(in the rows, 128 means zero)
A: rows in several groups, each row roughly a mix of its group's directions:
A (120 x 12):
[[132 139 143 102 169 139  97  93 140 109  92 132]
 [132 180 149 129 111 105 123 105 144 157 132  94]
 [164 173 140 139 151 122  95 115 146 137 130 159]
 [128 123 125 147 146 145 123 148 141  88  74 154]
 [170  96 113 121 110 157 137 130  88 151 144 133]
 [ 78 170 135 129 130 111 165 116 141 129 110 117]
 [171 176 149 132 131 162 153 120 129 143 131 119]
 [103 139 107 123  87 161 150 148  95 139 150 143]
 [167 138 156 130 168 157 153 138 160 130 141 123]
 [107 128 140 126  83 109 149 112  84 162 129 127]
 [105 167 126 139 133 134  88 117 157 156 133 162]
 [158  79 102 102 103 152 117 128 105 124 137 140]
 [115 131 112  93 136 125  74 124 125 106  92 146]
 [154 157 152 186 141 141 128 149 128 107 135 131]
 [133 166 127 129 161 127  90 100 163 116 105 125]
 [120 122 145 154 126  97  82 143 119 143 157  92]
 [160 145 136 119 140 176 125 155 150 118 158 102]
 [150  92 127 136 128 137 141 118 167 105  78 128]
 [165 176 135 112 123 155 131 121 116 158 159 122]
 [149  78 105 160 100 131 122 155 130 113 134 150]
 [102 143 107 101  99 141 145 113 169  96 106 126]
 [140 116 101 124 155 146 115 166 145  76 119 133]
 [117 112 112 150 146 128 112 119 175  81 106 118]
 [134 128 124 151 137 111 102 140 136  71  91 147]
 [126 174 116  92  98 150 139 138 105 138 146 101]
 [150 160 138 110 138 162 172 125 130 167 138 118]
 [135 146 147 144 148 152 127 146 150  87  83 146]
 [123 143 155 156 148 100 132 135 142 103  93 170]
 [159 105 105 134  94 150 129 128  78 113 109 125]
 [122 133 113 117 158 121 163 108 148 173 165 121]
 [106  85 142 102 108 123 130 139  94 115 135  88]
 [101  92 119 162 126 101 160 147 117 126 164 124]
 [135 142 115 134 156 124  94 155 116 120 169  86]
 [155 131 129 134 105 127 152 131  91 169 168 142]
 [129 113 118 134 115 133 167 153  93 172 150 148]
 [153 136 107  93 122 155  99 139 147 148  87 144]
 [141 138 158 141  84 153 111 114  94 151 106 144]
 [ 96 130 114 139  93  86  96 101 109 121 111 125]
 [123 153 134 109 152 120  82 119 160 142  87 125]
 [131 146 156 119 142 126 148 113 154 166 171  99]
 [113  78  86 113 145 122  98 120 134 114 106 138]
 [126 107 103 130 124 125 106 131 153  98  84 169]
 [103  85 143 150 140 129 110 114 112  97 103  95]
 [ 81  87 130 130 120 130 112 115 133  84 109 117]
 [114 123 125 135 172 128  81 109 150 107 102 109]
 [102 119 114 118 116 120 163 151  93 152 160  97]
 [175  98 148 118 121 166 116 124 122 119 125  91]
 [ 76 159 128 129 135  88 132 135 135 152 155 123]
 [138 123 158 121 155 117  91 102 146 156 130  87]
 [141 132 107 125  79 142 106 151  88 123 157 120]
 [128 114  89 144 117  95  78  98 125 118 124 128]
 [136  92 112 113 127 164 175 142 124 119  99 145]
 [124 131 153 157 101  80 110 108 108 122 103 147]
 [158 134 140 138 120 136 150 128 145 184 157 100]
 [ 99 125 141 126 165  97 113  98 138 116 111  86]
 [103  80 128 110 153 113  85 121 116 109 113 118]
 [ 85 133 117 135 109  70 143 112 110 123 118 123]
 [115 128 128 124 142 108 101 153 101 123 180  95]
 [ 84 157 136 160 143  89 134 129 156 115 118 139]
 [121 110 128 174  87 107 141 168 120 126 133 109]
 [156 172 139 123 127 129  98 144 100 141 170 131]
 [177 118 154 129 133 171 159 146 111 137 130 138]
 [145 129 133  86 145 145 124  86 151 130  86 127]
 [ 84 101 125 125  98 127 136 143 100  99 154 103]
 [165 170 152 129 158 156  93 120 130 126 120 125]
 [137 171 139 124 165 109  93 100 155 136 121 141]
 [158 128 136 142  87 133 118 132  93  89 116  97]
 [170 132 130 107 125 162 150 115 159 160 102 126]
 [119 110 137 122  68 129 157 135 121 108 143 162]
 [161 143 139 139 127 152 174 125 138 166 159 120]
 [ 96 129 100 133 130  68 122  98 137 127 138 112]
 [157 148 152 174 144 135 118 145 132 147 167 114]
 [134  93 137 131 134 115 145  82 117 127  79 112]
 [138 131 154 104 150 119  73 104 145 120 108 150]
 [170 122 127 143 118 142  82 128 138  98  94 142]
 [111 104  91 112 107 133 181 147 151 128 125 116]
 [121 126 109 110  72 108 147 126 106 147 162 118]
 [103 136 138 127 108 128 172 132  94 162 115 161]
 [135 139 139 137  89 124 128 154  86 152 155 161]
 [168  90 102 132 120 150 146 171 143 127 131 132]
 [ 92  77 109 113 120 104 123 118 113  94 118 137]
 [ 95 147 150 131 171 112 102 116 137  99  96 124]
 [ 98 111 126 108 171 129 109 125 134 101  84 143]
 [161 120 118 111 116 154 128 157 117 127 178  96]
 [150  99 151 160 153  94 101 140 124 109 155 114]
 [163 114 101 151 134 140 160 166 128 161 143 141]
 [117  96 116 158 167 116 103 125 165  99 115 127]
 [147 156 150  91 134 117  95  99 160 118 107 142]
 [125 123 125 120 121 136 118 102 123 196 155 148]
 [148 103 126 140 161 147  93 121 151 107  86 113]
 [111  94  93 122 132  87  83 126 131 120 138 143]
 [ 96 146 127 109 155 104  72 119 114 115 141 134]
 [119 129 124 105 165 130  93 142  95 159 145  97]
 [120 132 162  91 129 123  89  92 132 113  96 135]
 [109 131 129 155 135 115 150 158 119 157 184 122]
 [133  94 162 132 142 114 127  81 128 116 136  88]
 [139 106 173 119  81 114 132 113 119  95 123 144]
 [153 100 152 108 116 141 118 107 144 114  77 151]
 [ 98  96 133 127 156 116  84 132 117 104 135  94]
 [133 132 154 152 167 109  92 116 109 154 135 161]
 [133 113 145 106 163 137  82 102 120 100 102 117]
 [113 131 136  97 173 125 103  84 139 109 108 139]
 [ 84 126 125 127 161  98 143 133 152 115  98 159]
 [ 89 116 103 118  96  92 123 112 105 113 119  98]
 [ 93 118  96 123 162 106 108 115 158 139 120 162]
 [152 176 125 131 166 113 116 115 153 158 130 148]
 [129  94  97 103 103 163 124 142  97 109 115 106]
 [133 138 127 147  96 115 145 144 116 162 183 112]
 [175 164 134 138 118 161 159 124 151 142 111 138]
 [135 170 152 154 113 112  80 122 150 114 141 119]
 [147 112 153 140 134 118  83 119 109 133 161  87]
 [145  99 123 127 130 141 105 128 169  81  97 121]
 [113 115 103 107 100 120  85 139 123 113 158  92]
 [142  98 117 130 128 142  83 139 107  83 108 148]
 [171 123 122 133 179 118 111 143 146 142 125  94]
 [172 122 142 136 128 153  98 117 148  98  88 131]
 [102 119 105 112  99 154  93 158 111  98 107 132]
 [136 131 117 123 165 145  85 127 181 125 142 129]
 [116 141 147 125 132 118 176 112 123 182 148 135]
 [123 111 107 137 110 120 178 154 124 158 153 157]]
which group is each row in? (one row of each group first):
[194 100 136 135 145 144 129 109 128 136 144 109] : (20)
[124 116 176 113 114 112 121 114  75 132 134 106] : (70)
[144 127 133 100 161 139 102  76 135 104 120 147] : (40)

[125 132 140 121 135 158 128 169 127 153 139 185] : (20)
[111 124 146 117 115  88  91 111 143 137 161  91] : (20)
[114 135 115 105 118 148 125 136 115 105 126  60] : (70)
[111 159 126 142 150 101 103 145 166  85 127 133] : (20)
[126 103 136 131 143 121 134  87 137 107  73 105] : (20)
[142 176 129 113  98 161 129 122 110 149 126 163] : (70)
[100  98 126 103 153 102 124 146 103 157 155 102] : (70)
[130 125 127  98 161 137 114 102 153 149  75 132] : (70)
[142 153 107 125 116 162 156 160 108 148 165 141] : (20)
[154 152 142 142 104 150 171 149 135 158 115 102] : (40)
[169 158 126 108 102 142 123 121 140 176 138 114] : (40)
